Here are some points, one per row:
[-21 -33  44  19  37 -43   4 -42  14 -28  26  16   7 -30  16   0  12 -36 -19 -33  32  94  -5 -26 -42  19 -30 -34  17  44  25  28  15 -13  42 -37   8 -42 -51 -34  40  34  -9 -14 -18  70  56  52]
[-51 -36  26   5   6  45 -44 -14  18 -40  26  12   5 -26  -1 -17 -31  17 -43  26 -12  17   7 -26   0  16 -27  28  17  18  17   8  14  12  20   1   8   0  17 -25  -8   8   2  30   8  31  42  52]
[ 23  46  36  38  -2 -25  44 -23 -40 -30  17 -43 -14   8 -36  33 -30  -9  13  -9 -41 -18 -44  25   9 -40 -35  21 -42  -7   8 -43 -36 -42 -25   7 -42  -8  26  34 -14  25 -19  12  -9 -35   6 -26]
[-40 -13 -30   0  21  -6  14 -13  32  34 -34   3  19 -17  -1  -9  10   0 -36  61  -9 -18  27 -35 -17  31   2  -5  -8  27  33  19 -26  -6  16  41 -17 -17   9 -25 -76  17 -38  -4 -26  -1 -13 -34]
[-26 -24   7  15  16   4 -11 -13  22 -12   9   8   3 -29 -18  -9   6   8 -29 -11  -8   0  11 -18   0  27  -8 -23   8  27  25  23  21   1  24   4   0  -8  17 -25  10  25 -19  17 -26  13  23   0]
[-11 -19 -26 -48 -27  -3 -47  51  22  44 -26  45  31  28  51   8  40   8  11  18  54   8  44   0 -50  23  55  13  42 -16 -34  22  31  43   0  -1  42 -34 -51  -8  14 -51  43 -25  17  41 -24  26]
[ 43  47 -15 -25 -34 -22   2  35 -41  32 -26  -5  24  57  34  50  12 -18  49  20  28   8 -10  59  -8 -36  37  55 -17 -59 -51 -33 -31   3 -50  -9  -9   8 -43  51   3 -43  39 -35  34 -13 -50   0]
[ 18  47  24  37  -6 -28  46 -28 -39 -38  17 -46  -9   6 -36  33 -31  -9  15  -5 -36  -9 -44  25  25 -42 -37  20 -42  -7   8 -42 -39 -38 -23   4 -34   0  26  26 -17  25 -26  17 -18 -34  18 -17]
[-10 -21 -29 -12  36   6 -31 -33  39  22 -17  -6 -20 -30  34 -17  17  26 -11  50 -12  60   7 -26  -8  18 -34 -41   8  27  33  45  54  17  29 -31   0 -17   0 -42 -26  17  -1  43  -9   2  24 -26]
[-13  36  -7 -24 -75 -31  28  22 -43  -2 -26 -20 -11  63  16  42 -15  26  55  13   5 -26 -13  51   9 -47  42  59   0 -68 -59 -40 -18  -1 -37  54  33  25 -34  43   6 -26  -5 -34  42  -9 -19  43]
[-15 -23 -47 -47 -29  -7 -41  49  15  51 -26  44  27  25  51   0  32   8   6  11  28  17  42  17 -25  21  51  10  51 -16 -42  26  20  26   1  -4  50  25 -51 -17  31 -51  48 -26  17  25 -44   9]
[ -4 -33  17   6  28  23   1  -5  20 -28   0   1  17 -19 -10  -9 -17  26 -21 -38   6   8   6 -26   9  19 -21 -47   0  27  25  24   1  20  34 -42   0   0  26 -25 -13   8 -10  16 -26  14  37  -9]
[-15 -20   6  18  13  -8 -18 -18  27  -9  26   5   5 -27 -18 -17   4   8 -28   6  -7  17  10 -18   0  22 -14 -30   8  27  17  26  24  -6  28 -20  16  -8   9 -25  -4  17 -21  20 -35  11  20   0]
[  2 -11 -61 -54 -19  -9 -25  49  28  63 -26  46  31  27  51  -9  34   8  -8   2  65  25  40  17 -17  27  63   7  34 -16 -42  19  30  63  10  -8  42   8 -60  -8  46 -51  49 -31  25  35 -30  17]
[ -38    2   43    0   37  -36  -13  -51   12   24    0   20  -27  -15  -18  -34   12    8  -13   20  -28   42   -2   25   17   29  -15   -3    0   18   25   19   44  -41   25    1  -50 -110   69  -25   77  -26  -27    6  -35  -26   21  -52]
[ 28  48  37  35  -2 -34  29 -21 -43 -49  26 -48 -22   6 -44  25 -35 -27  20 -12 -68   0 -25  25  25 -41 -33  10 -42  -7   8 -24 -44 -27 -15 -12 -42   0  26  34 -17  34 -10  21 -26 -33  24 -17]
[ 44  32 -29 -24 -10 -36  39  46 -27   6 -26 -16  37  63  34  42  22   8  54  50  35  -9 -13  42 -17 -39  12  86  -8 -68 -42 -20 -53 -13 -60  58   8  34   0  51 -15 -51  26 -46  34  11 -63 -17]
[-35 -22  15  15   9   5  -8 -13  25  -7  26  10   2 -26 -10 -17  -4   8 -27  -8 -14   0   7 -18   0  25 -12 -19   8  27  25  21  26   0  28 -18   0 -17   0 -25   0  17 -10  19 -26   4  34   9]
[ 12  48  19  37  33 -31  10 -30 -47 -63  43 -60   3  15 -44  50 -69 -27  25 -13   4 -43 -56  25  17 -43 -28  20 -51  -7   8 -52 -26 -50 -27  11 -50   8   9  43 -51  42 -38   5   8 -42   4  -9]
[-20 -22   7  17  13   2  -9  -9  27  -9  17  11   2 -28 -18  -9  -2   8 -27  -5 -13   0   7 -18   0  19  -9 -16   8  27  25  26  23   0  27 -18   8 -17  17 -25   6  17 -16  29 -35   8  18   9]
[-20 -25 -11  12 -10  10 -17   3  30 -25  -9  15  -5 -28 -10 -26  -4 -18 -18 -67  23   8  23 -18  42  30  -8 -25   0  10  33  -6   2  -8  18  25  25  25  17 -34   5  25  -4  37 -35  -6   3 -34]
[-20 -31   5  16  50  20   0   1   9 -25  34  -2  13 -21  -1 -26 -16  52 -19 -82 -23   8   7 -18  34  20 -19 -18  17  36  17  29 -11  19  29 -26 -25  59  17 -34 -21  17   1  -2   8   2  29  17]
[ 52  41 -27 -29 -47 -31  -4  27 -43  41 -60  -3  27  48  34  25  14  -9  47   2  45  17  -2  34  34 -48  18   0   0 -68 -59 -34 -60 -15 -50  74  25  25 -26  43 -18 -26  87   6  42  25 -42 -17]
[-26 -19  17  20  32  30  -9 -17  12  17  17  17   6 -41 -18 -17  12 -18 -41 -15 -11 -18  10  -9   9  35   2 -46   8  10  25  13  38  -7  12  20  -9  17   0 -34  28  25 -18   2 -26  10  49  -9]
[ 11  47  30  24  10   6  62 -37 -33   6  26 -42 -22   2 -27  25 -48 -18  11  22 -49 -26 -50  17   9 -45 -22  19 -51   1  25 -49 -24 -18 -32  -1 -50   0  26  34 -29  34 -17  -2   0 -61 -11  -9]
[ 47  45 -16 -24 -44 -18  10  33 -40  40 -17 -12  14  57  34  50  26 -27  57  49  37  25 -13  68 -17 -45  40  51 -17 -59 -51 -32 -38 -11 -48  20   0  -8 -43  51  -5 -34  48 -33  34 -21 -67   9]
[-28 -26  19  20  25  26  41   3  28  -3  60  39 -20 -23 -18  16 -13 -18 -15 -16 -22  17  20 -35   9  13   4 -13   0  44  17  22  16  -4  13   3  25 -25 -43 -25  22  42  -7  29 -18 -16 -58 -52]
[-37  -5 -21  15  -5  42 -35 -42  21 -44  26  29  -7 -21 -18 -68 -24  52 -43 -16 -26 -78  11 -35  17  28 -14  -4  25  18  17 -16  30  52  29 -25  25  25  61  -8  29  17 -13  22   0  37  14   9]
[ 24  43  36  36  -4 -21  36 -27 -38 -32  17 -48  -8   8 -36  33 -26  -9  19  -2 -42  -9 -42  25  25 -40 -38  23 -34  -7   8 -39 -39 -40 -22  -7 -42  -8  26  34  -6  25 -20  17 -18 -39  15 -17]
[ 21  48  25  36   1 -27  41 -26 -39 -34  26 -44 -13  11 -36  33 -28   0  17   2 -35 -18 -38  25  25 -41 -34  25 -42  -7  17 -34 -45 -40 -21   7 -34  -8  17  34 -13  25 -18  16  -9 -31  13 -26]
[ 79 -20  10 -25  31  77  24 -17  48  35 -34  15 -52 -49 -36 -43 -73 -71 -43   6 -23 -69  42 -86 101 -44  24  14  17  -7  42  58  28 -10  20 -50 -25  51  26  17 -22 -43  40  40  42 -60  18   9]
[  0 -24   1  22 -10 -23 -29 -14   8  13   0  15 -19 -42  -1 -26   6  17 -28 -40  14 -43  10  -9  -8  23  -6 -29  25  27  25  42   4   2  32 -16   8 -34   9 -17 -33  25 -29  19 -43  -9  26  -9]
[-51 -26  10 -76  41  83 -10  47   2   0  34  35  64  40  69   8  36 105  19 -50   2   0  49  -9 -59  21  43 -26  42 -33 -51  34 -38  70  22 -20  50  76   0 -25 -41 -26  51 -37  59  -4 -24   0]
[-16 -14 -39 -44 -17  10 -83  47  -1  57 -43  47  36  21  43   0  35 -27  30 -29  54  25  40  -9  -8  20  54 -27  51 -16 -34  21  46  55 -12 -28  50   0 -60 -34   1 -43  49 -23  17   4 -13   9]
[  5 -32   4   1   8 -13 -36 -14  21  -6  34  -4   4 -40 -18   0   7  26 -43  10   9  25   4 -26 -33  30 -19 -49   8  44  17  23  34 -20  31 -31   0 -25   9 -17 -17  25 -25  17 -26  -2  10   9]
[  56  -42 -110  -65   -3  -12   -5   73   51   -6  -85   40   14   21   43  -34   91    0   -2   30   51    8   31  -43  -92   38   60  -35   51   -7  -51  -45   23   69   22  -26   58   34    0   -8   87  -26  -48 -127  102    5  -37  -26]
[  34   13   30   52 -102   75   46   18  -60    3  -51  -75 -127    6  -36  -85   36  -80   65   54  -14  -43  -98   25  -17   -4  -44   32  -93   18   -9  -40    0  -43  -88  101  -50  -34    0   51   42  -51  -36    1  -26   93   -6  127]
Along one direction, these points spread out more than along any other. Take the direction at right angles to it along which they spread out most. Go by this last direction. Where along it does each point below lie, from 0 to 99? The average is 50, and the first point in the table lies past the average. One standard deviation of the points above along it is 16.
[ 23  46  36  38  -2 -25  44 -23 -40 -30  17 -43 -14   8 -36  33 -30  -9  13  -9 -41 -18 -44  25   9 -40 -35  21 -42  -7   8 -43 -36 -42 -25   7 -42  -8  26  34 -14  25 -19  12  -9 -35   6 -26] --> 40
[ 12  48  19  37  33 -31  10 -30 -47 -63  43 -60   3  15 -44  50 -69 -27  25 -13   4 -43 -56  25  17 -43 -28  20 -51  -7   8 -52 -26 -50 -27  11 -50   8   9  43 -51  42 -38   5   8 -42   4  -9] --> 39
[-16 -14 -39 -44 -17  10 -83  47  -1  57 -43  47  36  21  43   0  35 -27  30 -29  54  25  40  -9  -8  20  54 -27  51 -16 -34  21  46  55 -12 -28  50   0 -60 -34   1 -43  49 -23  17   4 -13   9] --> 48
[ 79 -20  10 -25  31  77  24 -17  48  35 -34  15 -52 -49 -36 -43 -73 -71 -43   6 -23 -69  42 -86 101 -44  24  14  17  -7  42  58  28 -10  20 -50 -25  51  26  17 -22 -43  40  40  42 -60  18   9] --> 59
[ 24  43  36  36  -4 -21  36 -27 -38 -32  17 -48  -8   8 -36  33 -26  -9  19  -2 -42  -9 -42  25  25 -40 -38  23 -34  -7   8 -39 -39 -40 -22  -7 -42  -8  26  34  -6  25 -20  17 -18 -39  15 -17] --> 41
[-20 -31   5  16  50  20   0   1   9 -25  34  -2  13 -21  -1 -26 -16  52 -19 -82 -23   8   7 -18  34  20 -19 -18  17  36  17  29 -11  19  29 -26 -25  59  17 -34 -21  17   1  -2   8   2  29  17] --> 65
[-10 -21 -29 -12  36   6 -31 -33  39  22 -17  -6 -20 -30  34 -17  17  26 -11  50 -12  60   7 -26  -8  18 -34 -41   8  27  33  45  54  17  29 -31   0 -17   0 -42 -26  17  -1  43  -9   2  24 -26] --> 67
[-13  36  -7 -24 -75 -31  28  22 -43  -2 -26 -20 -11  63  16  42 -15  26  55  13   5 -26 -13  51   9 -47  42  59   0 -68 -59 -40 -18  -1 -37  54  33  25 -34  43   6 -26  -5 -34  42  -9 -19  43] --> 22
[ -4 -33  17   6  28  23   1  -5  20 -28   0   1  17 -19 -10  -9 -17  26 -21 -38   6   8   6 -26   9  19 -21 -47   0  27  25  24   1  20  34 -42   0   0  26 -25 -13   8 -10  16 -26  14  37  -9] --> 66
[-21 -33  44  19  37 -43   4 -42  14 -28  26  16   7 -30  16   0  12 -36 -19 -33  32  94  -5 -26 -42  19 -30 -34  17  44  25  28  15 -13  42 -37   8 -42 -51 -34  40  34  -9 -14 -18  70  56  52] --> 67
[-51 -26  10 -76  41  83 -10  47   2   0  34  35  64  40  69   8  36 105  19 -50   2   0  49  -9 -59  21  43 -26  42 -33 -51  34 -38  70  22 -20  50  76   0 -25 -41 -26  51 -37  59  -4 -24   0] --> 51
[ -38    2   43    0   37  -36  -13  -51   12   24    0   20  -27  -15  -18  -34   12    8  -13   20  -28   42   -2   25   17   29  -15   -3    0   18   25   19   44  -41   25    1  -50 -110   69  -25   77  -26  -27    6  -35  -26   21  -52] --> 63
